First come named moves, each a turn or a mirror, each shown by rows before and after it. For each pair of rows after them, which moves, in which order, take the first row to the second? The first pair is done for you.
fal:
[ 17  17  10 -29   7   1  -1   9  18]  ->  [ 16  19  -1 -31 -11  -8  -7   5  12]
[ -1 -14   4  12  32   7   4   2   2]  ->  [  2  -8 -22   5 -13 -17  -1  -7 -20]
[-22 -16 -28  14   5  -1   3  13  -6]  ->  [-24 -15 -26  15   9  -1   4  12  -5]
[-25 -40 -14 -25   5  -4  13 -10  -9]  ->  [-24 -43 -12 -23   9  -2  14  -8  -6]
medef:
[-12 -46 -20  27  19   6   4   1   3]  ->  [-17 -38 -42  17   9  -4   6  -1  -3]
[ -5  16  -2 -16  11  20  -2  -1  22]  ->  [ -3  13  -4 -29   0  15  -7  -4  12]
[ -9 -11 -13 -19 -12  -6   2 -10 -10]  ->  [ -3 -23  17  -3   1  11   0  -6  -9]
feki:
[  2 -20 -29  19  58  -6  17  24  -9]  ->  [ 13 -10 -28  17  48 -25  19  20 -35]
[ 19  27  20 -11  -2   5 -11   0   3]  ->  [ -4  -3  -8  -7   1  17 -10  -2  34]
[ -4 -10 -10 -15  -7   6  16   8   1]  ->  [  1   2   0 -21 -10   3  17  10  -9]

Each pair is 2 to 4 moves apart.
[ -9  -7  23 -41   9   3   0   2 -19]  ->  [-19  -5  18 -16  31  17  -4  13  23] | fal feki medef
[-17  -9 -37   0 -32  -2 -10  -6  17]  ->  [-24 -29 -14 -31 -10  15   1 -11  20] | fal medef fal medef
[  4  28 -45   3 -34 -36   0  -8 -11]  ->  [  6  46 -23 -44  17 -21  15  -2   3] | fal medef feki
[  0 -18 -21   7 -22 -18  -3 -10 -36]  ->  [ -8 -20 -31 -27   2 -14  11 -14 -17] | fal medef medef
[-30 -16 -13 -20  23  -2   8   2  28]  ->  [  2  31  24  12  34 -12   1  17   7] | fal feki medef medef
[-11 -34  32 -22  14  37  -4 -10  22]  ->  [  1 -27  16  12 -56  12 -23 -19 -10] | fal medef fal
[11 42 24 16 32 -3 -2 31 -6]  ->  [-11   9  30   9  18  30 -11  26  34] | fal medef feki
[-16 -29  -6  14  23   6   7   5   5]  ->  [  4  22 -22   8   6 -25   7   7 -16] | feki feki medef fal
[-1 13  2 -9 59  8  5 10 42]  ->  [ -4  25 -23 -22  46  -4   5   8  39] | medef medef medef medef
[  3  -7 -23  42   2 -19   5   3 -16]  ->  [ -5 -15 -18  29  40  -7  13   8   5] | fal medef fal
[ -5 -15   3   2  39   4   9  10  13]  ->  [  6 -11  10  37  16   4  -2  10   1] | fal medef medef
[ -4   4 -19 -12 -33 -14  -5 -25 -11]  ->  [  6 -15  17  -3   5  -6   7 -21 -42] | fal feki medef feki
[13  7 37 -2 10  7 -1  6 -7]  ->  [-13   7 -25 -18  -6  -6   5  -1  24] | medef medef feki feki
[  6  -6  25 -23  28   9   2 -15  13]  ->  [ 13 -16  36 -24   3   3  -4 -17  -6] | medef fal medef fal
[-18   8  -9 -32 -26   1  -1  -6  -1]  ->  [-22 -16  -9 -18 -23  12  -4  -8   1] | feki feki medef feki
[-14 -56  15   3  41  20  16   5  -9]  ->  [ 20  42  21 -14  34 -17  13  14 -30] | medef fal feki fal
[  1 -18  26 -10 -23  21 -11  -7 -14]  ->  [ -8 -18  22 -16  15  31  -2   3  11] | medef medef medef fal
[-30 -64  26  11  53  43   3   4  41]  ->  [ 26  83   8 -40 -13 -38   4   2 -38] | medef feki feki fal
[-24 -21 -27 -10  33  10  12   5   3]  ->  [ -9  22 -27 -28 -29  -4  -2  -7 -18] | fal feki feki fal
[ -3  24   1  15  17 -17   0   3 -13]  ->  [-17 -15   9   3  29   2   5   0  -5] | feki feki medef fal
[  1   6 -32   9  -6 -22   2   2  -4]  ->  [ -3  -1 -23 -12  19 -14  11   2 -12] | fal medef fal feki
[ 11  -1  46 -13 -23   3  -8 -10 -25]  ->  [-16 -25  20 -32 -28  14  -3 -15  10] | feki medef medef medef
